Each path below is one point turned by a fixed rotation once a step. After each direction that follows a path, write how fast that rotation turns it, in degrees per step (0 if it stays still).
Each turn is a multiple of 5 degrees from 10 to 175, or 0.
Each row of a path follows its step; steps can be skipped.
Path 1:
step 2: [ -5  -7 -12  -5   2  19   7 -10 -11  -8 -14   3   6  13  -7  -1   3  -5
  -7  12  17  -3   8  -1  -6   3   4  -7  -8  -4  -1 -17  34  16  -1  17
 -13  10   2  -1  -1   8  -2   3  25  12  -9  -3  -2 -15   8  -8   0  11
   0 -15  -3   1]
step 3: [  1  -5 -14  10  -1  19 -19  18  -4  -8 -17 -10  -6  12   3   0   4   6
  -7   2  -1 -15  14   9   0  -3   6  -6  -1  11 -13  -5  24  -5  -2  -9
 -11   7   6   1  12   5  -2  16  20  -1   5  12 -10 -13   4 -10  19  10
  -8  -5   2  11]
step 4: [  1  -9   3  -2   2   5 -20   9  -9  -5  -4  -1  -8   3   4  13 -21  -1
  -4   7   0   1  21   3  -5  11   4  15  10   9   7  14   5 -18   4  -9
  -9  -2   6   7   8  14  10  10  14 -12  20   9 -23  -8  12  12   1  10
  -6  16   0   7]
step 6: [ -5 -16 -10  11  -3   7 -10  -3  15  -8  13   7   1  14   7  17 -19  -7
  -4   9  10  11   1  -6  11  17   5 -19  -5 -14 -10   5   7  23  -1  16
   5 -13   6  -9  -9   0  14  -8  -1   1 -11 -12  -4   2   4  -9   0  -5
   4  14 -15  -2]
step 7: [ -1  10 -11  17  10  13 -17  -5   8   5  22  -7  -2  -2   7   5  -1  -8
  -9   9   2   9  19  -1   6  -8   6 -16  -1 -13 -17   3   3  14  -6  -3
   9 -11   1   0 -15   0  14   0  28   4 -15   3   3 -11  -5 -15   7   3
   9  -9   3  -9]
step 8: [  2  16  -4  -7  12   3 -26   0 -10   8   1   5 -11   1 -18   2 -12 -25
   5  10  -1  -9  14  12  -6 -21   9  -5  -2  -1   7   0  11  -2  -7  -5
  -3  -7   3  -4 -19  11  -1  -1  21   9  -8   1  -2 -17  -5  -7  -7  19
   5  -3  -1  -6]
step 9: [ -7  -7 -18  -4  11   8 -16 -10 -12 -18  -6  23 -10   5 -25  -3  -5 -16
  -5  10  -2 -15  11  12  13 -11 -12   3  -2   0  13  -3   0   1   5   2
  -8  14  -8  -2  -3  12  -3   3   5   6   8  -4  -5  -8   8   2  14  16
 -15  -9   5   5]
step 10: [ -4 -17 -24   1   2  12   8 -10 -10 -22 -12   9  -6  26  -2   1   1  -3
  -5  -7  10  -8  19   1  -3  12   2   4 -13  10   3   2   6  -3  -5   9
  -7   7  -1  -1  -4  16   4  -5   3  -5  -1   4 -17   9  28  -5  18   3
  -7   5   2  -4]
step 11: [  0   7 -20   2  -2  12  -7  10   5   0  -4   0  12  16  27  13 -14   9
 -15   3   9  -8  17  -3  -4   6  -1   5 -10  10 -12   0   4  -2   4  -1
  -1  -1   6   5   3  -6   4   8  13  -8  14  -2 -10   9  22  -5  24   3
  11   4 -14 -14]
step 14: [  5 -18  -5  13   4  12  -9 -14  11  -9   5  19 -18   0  -6  -4  -6 -14
  -5   4   2   1   2  12  -6  13  17 -11  11  -8 -16  12  14   5 -12  -3
  -8   6   2  -5  -4   6  16   4  12   7  -7   3  -2 -17  -1 -15  -6  13
 -10   6 -16  15]
Speeds:
[ 1  0  2 -1  2  4  4  0 -2  0 -1 -7 -3 -1 -4 -3 -2 -3  1 -1 -1 -3  0  4
  1  3 -1  0  3 -1 -3 -4  3 -1  0 -3  6  1  2 -1 -5  1  3  4  0  6  3 -5
  3 -2  2  0 -1  0 -5 -3 -1  0] -> 60
[-1  0  3  0  4 -5  0 -4 -1  4  3 -2  0  0  2  5 -7  2  1  2  1  1 -1 -3
 -4 -3  0 -3 -1 -4 -3 -1  1 -1  1  2  0 -3  0 -3  2 -1  2  3 -5  0 -3  0
  4 -1  3 -4  4 -4 -4 -3 -1 -3] -> 60
[-3  1 -2 -2  6  1  0  1 -8 -3 -5  2  1  3  6 -3  1  0  0 -1  0 -2  2 -1
  0 -2  1 -3  0  3  0 -2  0 -1 -2  3 -1  2 -6 -2  1  1 -4  1  1 -2  3 -1
  1 -2  0  2 -2 -4 -1 -4 -1 -6] -> 45
[-5 -2  5  6  3  1 -6  2 -2 -1  1 -2  1 -1  0 -1  3 -1  4  1 -2  3  2  4
  4  2  1 -1  4 -1  2  1  1  1  3  2  1 -7  1  1 -4  5  0 -3 -3 -2  0  1
 -1  2 -4 -1  2 -3  0  0 -3 -1] -> 35
[ 2 -5  3  1 -4 -4 -1 -1 -4  1 -4  1  2  2 -3  1  1  3 -1  1 -7  5  2  2
  1 -3  1  5 -6  6 -2 -4  3 -2  2  1  4  0 -3 -2  1  2  2  1  2 -4 -1 -3
  1  0  3  1  3  3 -1  0  0  1] -> 55
Path 2:
step 1: [ 18 -10   7   1  -7  14  -1  -4 -16  -7  -1   9  10  -6  17 -19  -2   2
  -8   4  -2 -19  -9   1   2   8   2   2  -4   1 -16  -9   6  -3  16   9
  -4  15  10  -4   9   5   3  -3   5  14   2   0  17 -19 -11   8  -7  11
 -16   9   1   4]
step 3: [  6   2  -4   6  -8 -12  -9  18  -1   2  -6  -4   4 -11  -5  -1  -2   3
   0  15   5  -8   3  -5   1  14  15  -2  -5  -8 -17  -6   9 -28  -4 -15
  -5   9 -13  -3   4  -2  -3   4 -16   1  17 -19  -2  -4  15   6  -6   9
  11   2 -13  -9]
step 4: [  1  -2  -4  -2   0   1  -5  -6  -7   7  -9  17   6 -17   4   1 -14  10
  -9  -5  15 -21  -7 -10  -5  -6   2   1 -10   2  -8 -27  17 -14  -7  -7
   8 -13  -3   6   3   3  11   3  13   3  18 -20   6   0 -10  -7  -5   1
  -1  -5  -7   5]
step 5: [  0  -5   0   3  13  -2   3  -4 -11   1  -5   4  12 -12   0 -13   1  -2
   1   5  -2 -23  -5  -2  -7   3   2 -11  -9 -12  -3   1 -10 -12  17  20
   7  -6  -9  -4  -7  13   7   2   2  17  14   5   6  -7  -6 -14 -11  22
 -18   7   0  12]
step 6: [  1  -7  11   7  14 -11   0  18   3 -13  -6  12  -2 -12  -5  -8   6 -10
  10  -8   4  -9   5  -9   3   5  -1 -13  10   2  -5  10  -2 -19  21  20
   3  14  -9   7   2   2  -7   3   0   5   7 -26  -2  -3  -4  19   0  -4
 -10  -2  -4   2]
step 7: [ 16  16  -1   1  -7   2   5  -4  -3   1  -2  13   8 -32  12  -9   8   1
   9   8  25  -3   7 -10   6   4   3  -2  -2  -1 -17   9   4 -18  -9  -3
   1   9   4  -3  -8  -7   1   3  -9   6  13 -14  -1 -10   0   9   1  -6
   7  10   1 -12]
step 9: [ 20  -5  -1  20   1 -14  12   1  -6  -3  -1  -5   5   4   5  -7  -5  -3
   5   7   2 -12 -12   4  -1  -2  16  -2  -5 -12  -3  -7   5  -7  17   9
  -1  -3 -10 -11   7  11   7   7  -4  13   2 -19   2   7 -22   3   6  27
  -4   3  10   3]
step 11: [  1  13   0   1  -5  10  -6   3 -13  -4   1   7  -4  -2  11  -5   4   4
 -11  12   6 -25   0 -10   1   4  10 -10 -10 -11 -16   3   1 -23   6   6
   1   5  -4  -8  -2 -19  14  -6  -2   7  13  -4  -5 -15 -12   0 -11 -21
  10  -5  -9  -9]
step 12: [  0  -3   9   9   3   8  12   8 -10  -3  -9   3  16 -16  -8 -18  -3   8
  -1   2   0  -9  -9   6  -3  -5 -11  -4   2  -3   3 -14  17 -32  10  -3
 -11   5  -2 -12  -6   1   4   6   8   2  11   0  13 -14 -13   0   4   1
  12  -9  -1  16]
step 14: [  3 -11  -9   7   2   2 -15  -7  -6  11 -17   4  -2  -2  13   3  -4  -2
  12  -5  11 -13   1   8  11  13   1  -8  -2   8 -22 -11  -3 -19  10   8
   7   7  -2   1   7   1   3 -13   6  14  12 -19   7  -8  15  18  -1   5
  -5   9   1 -10]
Speeds:
[ 2  2  2  5 -4  5  3  2 -3 -2  4  0 -3  5  0 -1 -4 -1  1  4  1  1 -1  2
 -2  2  2  5  2 -3  2  4  2  2  1  0 -4  0  4 -5  3  0  6 -3 -2  0 -1 -1
 -1 -1 -5  2  0 -3  2 -2  4 -1] -> 35
[-3  2  0 -5  0  0  1  7  0 -1  3  0  4 -2 -2  0  0 -3 -1  7 -1 -2 -2  1
 -3  4 -2  1  5  2  1  1 -4 -1 -3 -3 -2  2  1 -1 -2  2  1 -2 -4  0  3  5
 -2  2  5 -2  0  3 -6  0 -1  1] -> 145
[ 2  0 -1 -2  2 -1  1 -4  4  3  2  0  1 -4  3 -3 -3  0  6 -3 -2 -3  6 -3
  1  2  0  3  0 -3  4  4  3  2  4  2 -2 -1  2 -2  4 -1  2  3  0  1  4  0
 -3  4  5 -1  3 -2 -2 -4 -2  1] -> 35
[ 2  3 -2  4  3 -2  2 -3  1 -1  3 -2  1  1 -1  2  0  2  0 -2 -4 -1  4 -1
  1  3  2 -2  3 -1  4  0 -6  0 -4  4 -4  2 -3 -2 -1  3 -3 -5  3 -1 -3 -6
  4 -4  1  2  1  2 -5 -2  0  0] -> 95
[ 4  1 -2 -2 -3  1  0 -5 -7 -1  1  3 -4  0  1  2  1 -2 -4  2  7 -1  5 -2
  1  4 -4  1  0  3  0 -3 -1  4  0 -1 -4  1  1  4  2 -1 -2  1  2 -3  4 -3
 -2  1  3  0 -1  2 -1  0  1 -1] -> 110
